Rows are one point carried round by a steady rotation, each followed by how many ticks it has turned.
The counts run from 0 to 391.
[ 11  11  -4  -3   1  13  -1  -5 -21 -24   4  -7 -26  -4 -10  -1 -11  -2
   7 -11 -18 -15   5  -1   2   4   1  19   3   6 -16   4   0   3  12  18
  -1   0  -8  -5  11   2   2   6 -17  13   6  15  11  21  -2 -27   7   3
   3 -13  -3] | 166
[  3  -9  -5  11  -6  -1   2   9 -15   0   8  10  10   0   6 -13  -7  20
  22   8  -2  -6   9   0   1 -12  -9  -6  23  15 -15   3  28   8  11  -8
   1  17  -7   8 -14   7  17   4   8  -6   0  16  14   3   6  -5 -14   9
 -20   2  -7] | 205
[ 11  20  10  10  13   2   8  -1  -2  -3  12   7  -9   4 -27 -14  -1 -22
  -2  -4  19  38  -3   7  -3   3 -13   6  -1  -6  -7   8  -1 -13  -6   6
 -14  -4  11  18  -8  -5  -8   7   7  -2  -7   7 -11   2  16  10  -6  13
  10  -4  -8] | 352
[ 11  15 -24  12  28  -5   5  13   5  10   2  22   7  11  -1   4   8   0
   4   4  -2  -6  -5  -9  -5  14  -3 -10  10  -9   6  16 -13  -5 -21   4
   5 -13  -6 -15  10  -2   3  -6  -3   6   6   7  13  16   0  14   6 -30
  -3 -17  10] | 58
[  1  -6  -6   5   2   7   2  23  16  28  -1   5  22   0   1  -5 -10   9
   9   9  -3   4 -21  -7   3   4 -12  -1  -9 -21   9  10 -10   4   8   0
 -18   4 -24 -14  -6   2  -1   5  23   5   6  -7  -1 -18   0  -6 -14 -13
 -16  -9   0] | 41
[ -2 -11   2  -3 -17  -9  -3   1  -9  -1 -10   3   9  -5   6  20  -2  15
  -9  -1 -16 -39   3 -15  -3  -8   6   6  -7  17   2 -14  21  10   6 -14
  -1  16  -6   0  -3   2   2  -2  -7  -5  -4   2  -6 -21 -14   9  15  -7
  -5   7   0] | 200
[ -7  11  -3 -14  20 -11   2 -25  -3 -20 -19 -10  -8 -24  22  -8  -4   6
  11 -10  -5   3   7   2  -8  13   1   6   6  11  18  -2 -11 -10 -11  -8
  -2  -8   4   4   3   5 -10  -9 -12  -6 -10 -13  -6  13   9   1 -14  -2
  21   9   9] | 263
[  8   5 -18  -4  10  -9   4 -21 -11 -28   3   8 -12  -6  12  -1   3   0
  15  -8 -14 -16   7  -8   3  11   3 -11  16  24  -6  -4   7  -4  -8  -4
   7  -2   8   2   4   5   6 -14 -21  -8  -2  11  12  28  -2   7  -3  -8
   8  -4  -7] | 194
[ 13  15  -8   4  28  -5   1  -2   1  -7 -11  16 -13  -3  -9  -8  -7 -12
  17 -10  -7  11 -12  -7  -6   7  -7   6 -11 -13  17  13 -19 -13 -12  12
 -15 -21  -9 -14   8  -5  -9 -10 -10   4   5  -4   6  12   7  -9 -10 -11
  14 -19   7] | 31
[ 19  -6 -22  11 -16   1   1  -4  -3 -10   9   9   4 -12   4  12   6  14
  -1   3 -20 -35  -9 -14  -2   2 -21   6  -1   4   1   0   6  14   8  -1
  -9  12 -15  -6  -9   7  -8  -1 -13   1  10  18  -3  -9 -10   4  -5 -17
 -10  -3 -11] | 176
[ 17   4  16  12   8  -1   6  -1   1   1  -4  15 -15  19 -25 -12  -1 -12
  16 -22   0  23   7  10   3  -8  -5   1 -13  -8   8  13  -3 -16  12  22
  -8 -11   2   3   7 -10  18  -6   0  -3   8  -3  -1 -10   7 -12  -1  17
  -1   0  10] | 3
[ -8  -8 -14  -4 -21 -16 -11  -3  -1   3   3  -4   5  -1   3  12   6 -23
  -3   8  -4  -5  -6  -4  12 -12   5 -14 -12  22   5  13   1  -2 -13  -9
   6   4   5 -22   5  -5  -3   3  -6   2 -12  -1 -22 -18  -9  13  23 -15
  -8 -12  15] | 105
[ -7   3 -13  19  -3  -2  -2  22   0  16  10  -1  15  -4  -3  -8   2   9
  19  13  -9   3   0   1  -5 -16  -8  18   5   4 -15   7  12   9  11  24
   4  16   0 -22  -5   0   5  10  13   9   5  10  -4  -9   1 -15  -5   8
 -26  -4  -4] | 136
[ -1  -1  -9   6   5 -10  14  -9   4  -3   4   7   6  10  25   9  13  15
  -9  10  20 -15   7   9  -6   7  -4 -28  21  -5   9   7   1  -3 -21 -13
   0 -20   1  14   4   0   6  -6   8  -1   8   0   6   7  10  20  -7  -9
   2   1  -9] | 315
[ -7 -16  13 -10 -19   7  -9  -6 -20 -23  -1  -3 -14   0   2 -11 -12   7
   7   1   6  -5  13   5  11 -13   5 -15  12  13 -20  -7  16   9  14 -13
   3   0 -11  16  -6  10  -1   0   0  -4  -6  10  13  11   5 -24   3  21
  -6   0  -7] | 208
[ -3  12  -2 -14  18  -8   4 -30  -5 -23 -16  -8 -16 -15  15  -8  -3   4
  11 -14  -8   2  11  10  -9  13   1   3  10   9  13   5 -12 -17  -8   0
   3  -9   6  10   4   4  -1 -12 -14  -5  -2  -6  -3  13   6  -5 -12   6
  22  10   8] | 262
[-13  -5   1   7  -4  -9   5  -2  -1  -3 -11   1  23  -5  24 -16  16  22
   7   8   6  -1  22   4 -16 -12   1   0  22  -3   8   8  -1   9 -13 -18
  24  -3  -3   9  -5  14  -4   1   6   4  -5  14   6   6  11   0 -13   8
  -7  17   6] | 248
[-15   2  -4  -3 -15   5  -2   3  -1  -1  -3 -11  10  -3  17  12  13   4
 -11  13 -14 -21   4 -12   0   2  15  14   2   0 -12   3   0  24  -7  -6
  21   0 -11 -11   9  15  -9   3  -1  19  -2  14   7  12 -15 -11  20  12
  -6   2   8] | 156
[  5 -11   2 -12   3  -2  -5  -5 -10  -5   3  -5  -1  -7 -16 -10  -7  -5
  -3 -10   1   4   8   1  -2  -8   4  10   5  17  -3 -22  10   0  11  -2
  17  25  17   9 -19 -17   8   8 -18 -14 -14  16   1  -3  -6  12  -7 -25
   2  17  -7] | 214
[-17   3  -7   0 -25 -14 -11   3  -2   0  -4 -12  11 -15  16  13   9 -11
  -4  12 -11 -14  -8 -15   4  -5   4  14 -19  15   1   7   4  16  -9  -4
   1  -1  -5 -23  11   9 -19   5   1  11 -11  -5 -19 -11 -12  -6  19  12
  -8  -4   9] | 131
[ -1   6  17  -3   1   0  -7   2 -22 -20 -12   3 -15  -6 -14 -18  -9  14
  12 -11   6   2  26   9 -11 -18   3  17   7   5  -7  -6  13  -1  12   3
   2   1  -7  17  -1   4  -1   4  -1  -2  -7  11  10   6  11 -23   1  22
   3   3   4] | 233
[  0  15  -3  -3  -1  -1 -14   7  -5  -1  13  -6 -11 -10 -36  -7  -2 -27
  -5   3  -3  16  -5  -6   1  -7  -1  24 -21   6 -15  -7  -3  -5  -1  11
   4  12  11  -6  -5 -11 -19  12 -14   1 -12  12 -10  -5  -3  -3  11  -3
 -10  -9  -2] | 121
[ -8   4   1   1   2  13   9   3  -7   0 -12  -9   9 -12  24 -14  -7  31
   9   6   6   4  11  15  -8   4 -13   0  27  -8   3  12   0   0   2 -14
  -1  -5 -24  17  -4  17   0   9  17   5   4   1   2  11  18 -12 -21  13
   0   4   6] | 274
[ -1  -3 -18  17 -15 -18 -11  10   4   5  18  10   9  -6   0   3   3  -1
   5  20   0 -15 -15  -9   5 -19 -20  -8 -15   5   3   4   3   2   0   1
 -15   7  -6 -25  -8   0 -14  -1  -1   0  -4   0 -12 -24  -4   2  -3  -8
 -24 -19 -12] | 108
[ -9 -24   5 -14   2   1  -9 -11  -5 -14   7 -11  -3 -14  -7 -10  -8   0
  -3  -5   4  -5  10   6   2 -11  14  -1   0  11  -1 -37   1   5  14   4
  17  15  16   3 -15 -19   2  -1 -11 -14  -7   2  11   4  -8  -7 -12 -15
   3  16 -21] | 212
[ 12   7 -14   6  -2 -15  -8 -18 -13 -33  -3  24 -10 -10  -2 -12   8   6
  10  -3  -7 -17   7 -13  -9  -3 -14  -5   4  11   6  -3   4  -6 -11 -14
  -3  -4   2  10 -13  11 -12 -12 -21 -16  -4  19   1   3   7  16  -7   2
   0   1  -7] | 219
[ -4 -11  13  -1  -2   4   1 -21  12   9   7 -15  -7  -4  -4  -3  -6 -23
  -1 -11   3  27 -18  11  15   2  -1   2 -18 -11   6  -3 -13  -2  11  16
 -13  -5  11  -8  -3 -13   3  -5   7   3   1 -25 -17  -8  -2 -10 -22   5
  11   8  -8] | 374
[ -4   0  16 -11   7  17   9  -4 -13  -3  -6 -12 -19  11   4   6 -11  19
  -7  -9  17  -1  18  21  -4   1   9 -11  17  -4  -9   2   5 -10  12   0
  -1 -12  -3  19  17  -2  15   3  11   8  10  -7  10  11  11 -18   7   7
  11   2   4] | 302
[  0   5   8  12  -9 -15   8   1   8  23  -6   6  18   7   4  15  10  -9
  -9   1   2  11 -17  -6  -1   5  -6   6 -15   4  10  20  10   1 -10  -4
 -17   0  -1   1   3   2   1   8  14   4  -6 -12 -29 -31   0  25   5  17
   4   4  11] | 362
[-10 -16   1 -20  -8  13  -9  -8   3  -5  13 -16   2  -4   7  -5  -6   2
  -2   6 -18 -12  -8  -5  24   7   7  -5   1  11 -14 -25  -1  10  21  -3
   3  15   5   9  -8  11  -5  -4  -3  -9   2   0  10   9 -14 -16  -6  11
  -6  12 -22] | 185
[  2  11  -6   8  26  -6   2   6  -2   0 -18  12  -3  -2   5  -3  -3  -7
  14 -11  10  10   1  -8  -8   8   5   5  -3 -13  13  16 -17   1 -23  -2
   5 -21 -11 -21  16  -8  -1  -4  -1  13  -3  -4  14  17   6  -1  -2 -24
  15 -11  21] | 33
[-18  -6  17  10 -11  -2   0   3  -1   1   0  -3  10  -2  15   1   0   4
  -7  14  38  10   3   7  -2 -12   5 -15   8 -12   0   4   7  19 -16 -14
  -5 -22 -11   6  -1   2  -2   3  31   9  -6  -9   2   3  14   1  -3  18
   3  -2 -11] | 343
[  3  10   6  28  -4 -10   8   6   6  10   4  17   9   3   2   3   5   7
   6   5   6   0 -11  -5  -7  -8 -17   9 -12 -17  11  11  10   5  -4  14
 -29 -17 -11  -8   2   6  -1  -6  17   8  10 -13 -10 -22   9  -1  -7  29
  -3  -5  -9] | 365
[  6  11  10  15 -11 -12   7   1   8  18  -2   7  12   1   2  10   7  -5
  -2   5  -2   6 -16  -3  -2  -1 -11   7 -16  -3   8  15   9   1  -4  -2
 -26   1  -6  -1   0   8  -2  -3  14   0   0 -10 -26 -33   1  16   6  25
  -2   4   7] | 363
[  8   6   9  23   7   8  10  14  21  26   3  12   8  17 -10   3   9   4
   0   1 -12   0 -11  -6  -3   6 -13  14 -10 -25  -2   1  -3   3  16  30
 -12  -4  -1  -5   7   5  12  -8  14  11  17  -9   4  -9  -5 -10  -1  20
  -6   2  -6] | 391
[ -7  -8 -11   0 -24 -19 -12  -2   4   2   8   2   7  -1   5  10   5 -18
   1  12  -6 -15 -12  -2  13 -15  -7 -11 -19  16   4   9   0  -6  -7  -6
  -5   9   1 -24   1  -2  -6   2  -5  -5  -7  -2 -24 -28  -8  11  15 -13
 -17 -13   5] | 106
[  9  -1   8  11  11  -6   2 -16   2 -10  -4  12  -9   7  -7 -20  -1 -18
  29 -16  10  23   2   9   4  -7  -3 -11   1  -9   9  14 -11 -16  -2  13
  -8 -21   1  -7   6  -8  14 -12  -1  -4   2  -8   5   9  11  -9 -17   5
   8  -1   1] | 5
[-17   0   2  -2   0  -5  13   1   7   9   1  -4  16   6  29   9   7  10
 -15  15  22  -2   0   8   1   8   5 -28  21   1   3   4   6   4 -22 -25
   1 -12  -3  19  -2   4   3   2  17  -2  -7  -7  -4   7   8  24  -3   1
   7   4  -2] | 317
[ -1   8  -5  12  -9  10  -3   9 -11   2  12  -6  -2   2  -9 -18  -3  -7
  21   6 -11  14   5   7   0 -15  -5  12   8   7 -23  24   9   3  12  15
   7   8  -5 -11   1   9   6  16   9  14   2  17  -3   5   6 -23   0  20
 -20 -10   6] | 138
[ 15  -5 -19   7  -7  -7  -3   4  13  10  15  16   1  14 -11  14  11 -12
  -9   5  -7 -16 -10   0   6  -3 -11 -17 -10   2   9   4  -9 -14  -5   2
   2   7   4 -11   4  -7   3  -4 -15  -6   7   5 -10 -20  -8  15  10 -31
 -15 -10  -1] | 81
[ 20   6 -25   9 -14  -1   3 -13   5  -8   8   3   4  -9 -10   3  14 -17
  -5  -5 -28  -8  -9  -4   0   5 -17  14  -6   5  -5  14  -7  -6   1   8
   8  12   7 -10  -5   4  -5   5 -20   3   4  22 -18  -9  -9  11   0 -13
  -7  -1   2] | 149
